In the rows, zero is written as 128.
Each row of R is roughly a mix of the hidden directions of one of several groups; some rows fit no group.
R:
[[109 175  90 147 122 143 157 165  68 117 142]
 [132 106 162 152  97 158 130  91  94 190 111]
 [128 109 142 179 110  54 131  91 127 147 117]
 [124 122 133 121 124 143 189 111  81  81  83]
 [135  86 176 144 159 128 113  92  96 179 111]
 [122 103 164  81 152 179  97 113  94 131  96]
 [151 108 144 211 142 101 142 140 103 113 105]
 [116  97 100  51 120 148 135 108 138 170 111]
 [105 138 100 158  93 152 197  89 114 117 123]
 [143  93 181 145 153 138  68 145 110 119  95]
 [150 119 144  69 137 179  72 141 144 118 122]
 [174  80  97 100 159 104 138 156 158 116  95]
 [203 116 113 138 116 104 129 188 140 139 139]
 [118 149 137  94 124 183 154  76 158  90 111]
 [ 89  91 192 107 136 145  98 103 110 143  97]
 [ 77 149 104  98 114 179 167 102 137 121 161]
 [164  85 140 139 137 139 115 121  72 175  87]
 [112 105 157 132 168  72  77 102 126 160 119]
 [ 93 169 129 116 148  91 125 132 159  71 169]
 [178 136 149 173 100 165 126 141  73 119 109]
 [173 119 156 138 147 128 105 155  56 143 100]
 [147 169  92 163 111 146 176 151 158 159 158]
 [ 99  99 142  61 124 139 141  89 148 168 103]
 [148 130 176 146 162  81  89 158 138 106  91]
 [127 130 156 193 120  82 158 146 108 160 156]
 [160  84 149 107 131 122  64  98 125 171 124]
 [155 127 163 185 163 122 107 178 149 122  98]
 [140 152  81 117  92 122 151 186 145  82 140]
 [137  89 131  80 132 133 111 127 197 162 102]
 [126 137  83  97 111 154 192  87 140 123 156]
 [129 119 127 160 131 152 109 123  43 123  90]
 [136 117 142  99 151  57  97 143 104 164  98]
 [ 67 168 112  66 121 144 121 129 135 149 151]
 [159 122  79 153 128 132 117 187  91 152 162]
 [ 89 153 107 115 143 115 103 133 149 174 195]
 [132 101  83  63  95 146 160 138 108 101 124]
 [108 128 137  93  65 116 163  83 167 128 122]
 [104 152 102  56 148 136 135 174 125  96 135]
 [104 167 107 153 104 177 164 105 123 156 173]
 [138 175 108 136 124 118 191 161 168 108 156]
 [129 117  96  51 123 161 111 153  91 116 113]
 [143  99 103  92  89 161 122 112 193 155 130]
 [157 128 113 138 140 106 126 179  71 176 158]
 [132 113 195 132 148 156  94  82 106 131  97]
 [157 131 134 141 100 210 108 129  97 103 114]
 [114 178  90 160 102 134 127 142  91 127 186]
 [ 70 125 134  69 133 160 101  86 133 127 114]
 [136  76 143  92 137 145 100 169  96 179 136]
 [160  89 168 112 142  98  79 124 128 158  84]
 [140 138  92  87 114 188 154 130 117 181 134]
 [108 123 179 126 145  82 150 114  79 174 118]
 [119 106 155 175 159 126 148  69 120 176 137]
 [148 168 100 109 142 139 199 162 138 105 148]
 [177 103 155 142 144 120  70 142  88 132  91]
 [ 89 119 124  92 118 157 155  74 173 102 105]
 [130  99 139  79 121 145 156 129 169 121  60]
 [187 138 132 182 131 125  93 167 101 106 116]
 [137 132 110  67 118 125  78 162  99 170 144]
 [125 123 191  99 140  79  91 101 154 127 103]
 [154 154 113 190 123  78 116 175 131 137 150]
 [ 71  98 174  96 127 109  91  90 135 117 114]
 [106 152  70  85 121 124 117 173 145 167 151]
 [119 152 105 114 128 189 188 103 144 118 161]
 [114 108 145 110 175  83  88 112 133 181 155]
 [132 139  53  90 116 126 111 158 119 160 162]
 [132  97 161  89 155 114  57 140 132 128  95]
 [112 103 178 116 164  72 135  79 143 115 128]
 [137 138  83  58 120 168 138 165 106 122 126]
 [116 141 124 120 103  94 119 103 205  88 108]
 [123 103 170 202 146 126 104 126 105 104  96]
 [ 68 145 148 157 138 120 151 101 172 164 159]
 [136 113 148 210 150  85 110 105 127 140 132]
 [ 70 122 177 120 143 140  68 111 123 109 115]
 [131 151  69 117 120 111 158 188 136  94 151]
 [117  97 107 106 161  90 101 111 111 197 134]
 [183  99 166 136 124 119  92 145 140  99  75]
 [115 157  79 136 149 138 191 163 132 121 167]
 [163 151 104  69 100 154 106 175 122 111 108]
 [145 152 113 154 137  97 124 204 172 128 112]
 [183 116 159 124 158  77  96 157 139 118  96]
 [165 128  68 159 111 129 123 159  84 161 152]
 [ 54 137 125 155 147 165  89 130 120 152 150]
 [123 145 119 129 139 155  95 169  71 186 116]
 [146 153  85 102 106 112 161 182 146  83 139]
 [121  92 185 127 138 120 120  96 155 101  69]
 [100 126 132 113 130 189 102 106 180 153 168]
 [173 116 138 173 148  89 145 163  77 150 120]
 [102 117 166 184 160 112  73 103 121 149 126]
 [123  85 113  92 115 132  68 171 112 166 134]
 [140 131 165 185 131 122 175 142 124  89  82]
 [123 137 114 142  97 209 138 109  84 120 144]
 [168 148 158 189 140  99 169 121 145  96 115]
 [134  91 137  62 146  86 100 134 151 140  92]
 [111 112 134 210 144 149 116 117 132  81 111]
 [146 112 132  84 143  61  71 122 118 140 128]
 [166 114 154 114 151 109  90 158 121  91  69]
 [130 145 143 152 105  92 183 106 188 149 147]
 [ 91 144 119  75 136 121  62 170 130 121 123]
 [142 153  85 193 103 125 164 137 150 103 154]
 [179 132  81 156  96  98 122 172  96 144 122]
 [200 130 113 161 130 138 168 143 100  90 118]
 [166 128 131 166 153  83  65 155 112 120 113]
 [169 136 137 198 129 144 185 115 123 107 134]
 [158  92 159 117 135  83  78 113 123 175 106]
 [ 91 112 103  54 103 139 124 149 121  86 124]
 [116 153 147 148 112 187 178  81 109 109 126]
 [200 139 100 106 145  95 108 171 111 132 112]
 [ 98 125  99  76 104 183 146  86 122 125 152]
 [152  99 162 181 119  99 139  72 139 162 121]
 [167 121 154 154 124 161  98 153  58 135 113]
 [172 128 146 167 155 111  86 172  97 105 100]
 [182  98 144 142 136 132 141 115  83  72  99]
 [114 169 119 107 126 126 172  97 192 110 159]]
Here is one row of each group, with its name. Which group are the others in?
[168 147 125 153 144  59 128 173 135 147 156]  D
[ 72 115 108  76 106 157 134 144 118  76 132]  L
[157 119 179 162 106 158 104  98 117  76 108]  Q

[105 128 158  96 142  79 112  93 179 106  93]  D
[129 105 174 109 134  99 114 126 196 151  88]  Q
[169 112 138 140 132 105  81 149  75 168  96]  Q
[ 88 112 143 118 136  89 115  88 158 193 140]  L
[136 141 124 172 120 185 183 129 112  85 139]  L
[126 120  58  78 104 139 154 166 115 115 140]  L
[ 86 152 120  57 120 150 119  93 164 126 140]  D
[129 115  81  75 123  81 148 150 162 163 116]  Q
[100 132 115  81 113 136 151 111 202 129 159]  D
[182  98 130 174 143 113 104 129  81  95 103]  L
[100 127 155 147 107 148 182 120 190 157 110]  Q
